One vector is turned by the same rotation once a step. Each row is the vector after some number of steps, and that number follows the row.
The counts run from 0 to 106.
[144 123 177 139  44 143 138 162 163 100 118 126 104 124 156  99 177 143
 113 137  97 141 144 125 127 113 121 131 134 124 103 149 125 130 109 142
  99  88 138 101 115 159 130 155 150  96 120  82  88 210 135 140 132]
50
[136 127 166 124 150 101 123 157  62 128 178 143 152 142 149 126 128 154
 128  67 116 115 102 155  98 138 146 128 148 109 126 137 199 166 148 146
 121 137 113 174 145 133 116  89  92 129 147  87 146 110 143 161 142]
32
[120 130 151 113 125  89 167 147 151 124 158 126 179 122 139 126 101 141
 150 142 138 163 146 112 110 129 101 140 129  86 121 124 187 205 162 166
  86 159 103 156 114 149 159 147 118 132 101 162 106 150 141 144 160]
26
[119 150 122 153 128 120 133 157 154  90 130  88 120 106 150 126  91 104
 108 117 140 121 149 142 122 135 113 158  86 135 123 106 107 146 117  72
 126 147 126  80 136 112 211 140 111 171 124 186 119 164 108 135 146]
19
[152 144 143 118  93 156 162 148 160  97  97 140 124  90 171 118 173 140
 116 193 132 119 149  97 161 122 114 107 167 137 142 123 122  83 126 157
 127 100 170 109 118 123 123 128 164 107 169 126 103 137 143 118  85]
46
[142 133 131  96 154 116 158 154 122 142 177 150 190  98 142 141 128 129
 163 118 158 133 123 117 152 106 108 121 151 114 157 117 199 140 178 193
 111 157 136 155 103 148 132 122 125 128 162 140  76 104 116 132 137]
69
[130 133 127 123 130 124 141 153 143  91  55  88  98 144 129  88 160 140
  86 158  80 108 133 106 100 165  98 148 150 147 133 134 128 143 102 108
 108 100 143 101 147  93 156 107 179 140 135 137 136 145 163 147 103]
84
[116 115 180 139  70 142 115 141 122  95 170 120 124 149 161  95 110 136
 120 113 122 146 127 161 139 105 140 115  74 113  88 117 106 185 115 128
 102 145 104 117 151 140 158 164  77 114 100 114 111 190 133 156 144]
96
[133 129 154 114 124  78 174 146 145 137 171 138 166 127 128 131 117 139
 155 130 129 149 138 138 125 120 110 130 112  88 123 144 197 192 158 180
  86 150 109 152 131 157 129 149 107 124 118 137  89 140 142 163 178]
27
[142 153 182 135 107 144 144 133 130 107 176 171 137 138 148 135  96 142
 128 115 142 123 135 167 150  92 145  86  57 117  87 147 127 137 110 138
 138 134 109 116 168 130 142 156  69 122 116 111 127 154 123 179 152]
98
[140 133 189 100 105 171 135 128 125 118 110 151 187 151 143  80 137 157
 116 160 106 124 120  95 158 139  81 103 167 125 116 106 137 136 133 170
 126 118 145 147 100  91 118 125 160  77 130 118  95 142 172 129  82]
3
[133 105 158 159  75 145 114 161 105  81 158 133  78 118 186 122 134 124
 104 113 135 131 141 153 103 104 164 122 101 120 122 138  91 130 116  84
 123 113 115  86 145 150 174 145  98 130 126  95 154 182 121 144 145]
54
[133 184 139 143 136 106 185 152 175 107 136 135 162  78 144 164  88 129
 130 161 167 142 166 135 141 108 108 121 103 121 122 121 150 124 131 122
 133 157 132 121 120 137 170 140  89 168 144 186 101 137 110 153 155]
22
[115 139 181 149  73 134 160 165 174  93 110  99 119  99 168 113 165 155
 100 155 122 149 148 136 132  87 128 136 141 113 114  95 108 135  95 151
 103 115 122 131 113 191 148 136 103 134 160 121  90 162 118 129 101]
91
[125 113 101 111 146 137 144 140 128  95  54 105  94 138 131  86 148 126
  92 175  92  97 138 106 108 170 112 133 145 148 152 134 126 132 117 111
 100 101 145  93 159  84 163 106 170 133 137 143 149 141 168 127 114]
83
[136 197 162 150 132 103 164 158 174 103 132 119 159  92 142 149  82 137
 112 136 148 136 158 140 127 112 104 137  98 125 110 113 140 134 111 104
 140 154 133 124 113 140 178 141  88 169 125 187  97 147 106 155 152]
21
[134 139 130 104 136 169 142 122 106 103 144 140 162 127 171 111 120 131
 112 153 159  96 113  98 187 133 127 105 160 140 142  75 135 116 145 162
 143 152 160 138 143  70 131 111 112 110 173 140 117 105 167 116  61]
0
[125 132 141  86 171 158 115 137  83 127  76 121 150 162  83  69 139 130
  92  99  82  85 102 154 123 157 116 129 139 157 139 112 155 144 124 147
 116 120 140 145 133  76 142  90 125 124 136 119 115 109 163 139  92]
38
[142 142 157 108 161 123 132 154  63 137 157 159 155 137 130 130 133 153
 128  80 119 105 110 173 112 119 157 106 135 124 133 139 199 143 144 167
 125 128 121 177 138 139 113  86  83 128 150  78 141  95 139 157 135]
33
[125 150 118 122 173 107 160 139 146 107 175 130 170 113 131 143  99 113
 160 124 166 116 127 107 165 122 103 122  75 128 143 133 161 142 147 132
 144 175 125  90 166 114 167 129 135 164 158 191 101 109 103 170 149]
64
[120 141 116 129 163  97 149 143 128 103 184 126 162 114 157 140  96 113
 160 115 174 126 118  92 144 127 106 128 102 122 155 108 164 153 157 120
 144 190 120 103 158 118 172 122 138 160 157 193 124 110 112 158 136]
65
[134  90 123  90 124 121 119 146  69 135 176 125 164 132 148  96 126 111
 144  87 122 131 116 129 125 151 121 150 173 111 148 104 198 179 179 161
  84 145 144 151 109 106 138 131 127  99 124  98 107 140 159 121 142]
72
[128 155 116 133 134 109 178 144 169 105 148 136 155  74 165 160  87 124
 146 182 188 146 165 112 144 103 120 116 117 117 138 124 146 145 151 137
 118 165 128 118 133 136 167 143  94 163 141 190 117 133 121 134 158]
23
[104 134 154 122 164 121 133 144 143 107 122 123 157 135  92 103  94 125
 127 120 127 121 137 142 111 115 107 130  52 125 117 119 128 182 116 108
 111 161  91 101 132 120 210 131 115 158 108 181 119 142 111 166 151]
61
[139 105 125 116  79 158 154 147 153  97 105 129 109  92 181 108 171 141
 126 198 130 138 143  82 145 120 115 120 169 128 150 125 113 112 135 151
 112 105 157 100 122 128 137 141 167  96 156 127 113 159 154 112  94]
47
[149 160 110  93 168 152 144 132 116 115  89 127 135 146 106  86 146 116
  95 130  98  71 118 132 172 162 106 121 131 178 135 131 142  99 124 141
 141 116 166 113 165  59 124 106 144 125 167 126 105 104 162 137  95]
40
[138 107 149 127 134  90 122 150  60 116 191 130 146 149 168 123 127 143
 141  78 125 120 104 133 104 147 145 136 142 103 138 133 195 186 163 134
 112 145 115 152 159 127 133 107 107 129 138  96 152 118 150 160 150]
31
[124 166 135 123 171 108 162 145 158 117 143 139 166 127 107 137 101 120
 148 111 146 119 135 138 158 117  94 122  56 137 127 143 158 156 128 133
 139 173 120  92 161 119 165 141 129 165 142 185  99 115 104 176 154]
63
[151 126 164 136  51 149 148 152 158 101 135 135  98 113 153 120 174 131
 121 136 106 141 147 142 140 105 129 122 105 134 104 167 122 109 109 141
 108  85 145  95 134 158 117 157 135 105 132  81  89 202 126 158 140]
51
[ 96 107 135 123 162 139 132 133 133 105 125 135 134 133 115 106  97 122
 125 132 142 124 138 136 107 116 121 113  49 128 134 119 106 180 122 104
  99 153  93  92 142 120 216 141 106 163 111 179 138 148 111 153 149]
60
[128  86 145 123  62 155 135 154 146  98 116 113 101 111 185  98 170 138
 117 181 124 148 138  80 128 126 126 131 165 120 137 117 105 131 132 143
  95 104 151 105 119 137 150 142 174  98 143 119 115 180 154 109  99]
48
[154 132 167  94  92 166 146 128 137 125 106 169 162 138 128  95 150 144
 129 170 105 119 129 100 164 131  91  98 155 134 117 137 144 123 143 181
 123 100 153 129 114  96 106 143 171  66 133 103  88 153 169 140  98]
4
[147 116 148  93 119 119 122 153  76 141 168 128 168 137 135  93 127 122
 129  77 100 121 106 149 131 161 119 149 171 129 127 125 206 162 170 158
 103 126 148 159 111 110 116 125 119  99 122  84  94 147 158 128 143]
73
